In the data rows, 128 means zero.
Here are some points:
[108 126 173 152 144  62 105 103 139 133 165  55 121 178 147  98]
[ 86 184 163 116 165 128 152 124 111  88  96  81  93 148 170  75]
[ 76 115 148 178 120  87  92 110 154 153 186  67 112 163 142 109]
[129 136 163 104 129  72 159  86 124 103 127  59 112 171 172  81]
[ 58  87 150 169 113 103  78 104 150 144 167  86 104 171 135 113]
[ 69 154 142 166 156 143  76 122 140 165 194  90 146 127  90 157]
[ 84 117 146 156  94  79 158 105 156 115 133  58 158 127 177  81]
[100 157 137 141 155 159  84 124 132 170 185 112 157 116  64 189]
[ 82 152 146 170 147 126  91 107 153 167 200  74 152 133  96 153]
[ 94 134 155 126 128  86 170 154 114  89  84  76 122 127 188  70]
[110 113 140 135 100 116 100  80 155 162 194  74 188 142  95 155]
[ 54 104 148 164 126 110  58 120 136 161 178  92 103 156 115 134]
[117  94 156 143 126  73 157 164 126  91 113  67 147 156 183  78]
[ 88 134 153 164 155  94  72 144 130 166 196  69 119 152 110 141]
[125 179 160 111 171 116  90  83 113 144 176  73  97 185 114 125]
[ 70 121 163 110 122  94 125 129 111 109 129  39 171 145 163  89]
[ 98  97 160 133  97  84 134 108 146 118 151  40 161 165 159  94]
[ 84  92 150 194 145 104  98 162 148 127 173  66 150 163 142 109]
[133 114 159 121 131  68 153 104 131  96 130  58 133 175 179  76]
[116 166 150 119 152 119  77  75 125 165 193  85 105 169  95 149]
[134 148 151 140 175 113  76 106 122 141 193  67 122 195 118 124]
[ 97 149 158 109 130  92 172 136 108  85  77  79 114 130 184  73]
[ 67  92 157 109 112  96 117 120 109 101 115  51 163 151 164  88]
Here are 12 more points, each followed by its number:
[ 91 148 141 152 150 142  75 119 139 173 196  95 145 129  73 176] 0
[104 144 155 170 137  85 127 101 159 135 181  44 132 167 150 100] 1
[ 75  71 138 131  94 119  56 102 133 164 172 101 142 151 100 157] 2
[ 98 143 156 151 150  88  84 105 135 166 199  62 109 161 114 136] 3
[100  67 151 144 116 118  94 191 118 118 137  69 195 151 135 121] 4
[105 150 146 140 173 180 127 201 101  81  87 111 134 154 154  85] 5
[ 68 158 143 119 118 121 120 147 118 162 142  93 177  64  81 181] 6
[ 92 145 136 155 153 143  63 115 133 174 197  98 143 137  80 166] 7
[107 164 178  65 148 127  98 185  74 137 124  74 125 142 109 147] 8
[131 145 156 136 159  89 100  80 131 141 191  62 108 188 131 114] 9
[ 99 188 168 120 168  92 107 107 110 141 160  61  82 165 132 114] 10
[ 97 143 170  85 113  89 127  61 123 129 150  49 120 166 135 114] 11
Which of these numbered points is nearest to each point below, looking only along the 5 directions in which the first points spread most? Its number follows each.
[102 100 139 140  97 115  95  85 158 159 196  73 182 142 103 150] > 2
[115 136 164 115 130  62 162 112 121 101 116  58 111 157 180  79] > 11
[ 94 135 155 163 152  89  76 125 134 165 199  65 119 157 115 138] > 3
[ 96  83 141 144  93  96  75  96 148 166 190  77 143 163 113 140] > 2
[ 79  98 158 151 116  60 132 163 127 122 129  53 150 133 167  95] > 4
[121 122 136 125 112 127  85  98 145 175 196  91 178 133  75 179] > 0
Now 12 new points, numbered from 0 again:
[ 87  67 140 154  99 115  67  87 143 138 165 111 101 192 132 117] 0
[102 140 144 164 136 114  87 102 156 172 208  75 145 149  96 156] 1
[ 88 181 164 120 148  97 119  67 127 138 160  64  87 162 138 109] 2
[ 86 107 157 133 119 102  78 204 113 168 158  81 145 121  98 161] 3
[ 60 135 147 175 149 123  80 124 146 166 190  75 138 135 103 145] 4
[ 56 135 142 173 152 133  73 125 144 163 190  82 135 137 105 145] 5
[ 61 173 165 157 172 115  95 146 119 134 155  57 106 149 140 107] 6
[ 96 173 172 124 175 106 142 146 108  99 113  63  93 160 166  84] 7
[158 144 145 121 112 119 151  69 156 129 176  67 202 153 106 147] 8
[ 66 199 160 105 167 176 102 162  94 132 109 111  97 119 106 142] 9
[137 129 153 154 176 132  65 158 117 142 189  81 140 192 107 134] 10
[115 102 135 151  94  99 148  70 169 117 158  63 182 153 157  96] 11
The same question for these:
[100 172 172 120 165  94 146 120 113 103 119  62  88 164 168  82] > 7
[123  71 140 154 116 102  73 150 140 158 189  82 174 156 102 154] > 1
[ 82 150 154 144 160 135  65 180 112 170 172  92 116 135  88 161] > 5
[ 84  96 171 112 119  96  99 146 114 125 144  39 177 157 146 114] > 11
[ 55  93 159  93 118 129 104 120 100  96 102  68 174 136 154  96] > 11
[118 120 145 168 131  96 105  90 156 132 186  59 126 190 151  92] > 0
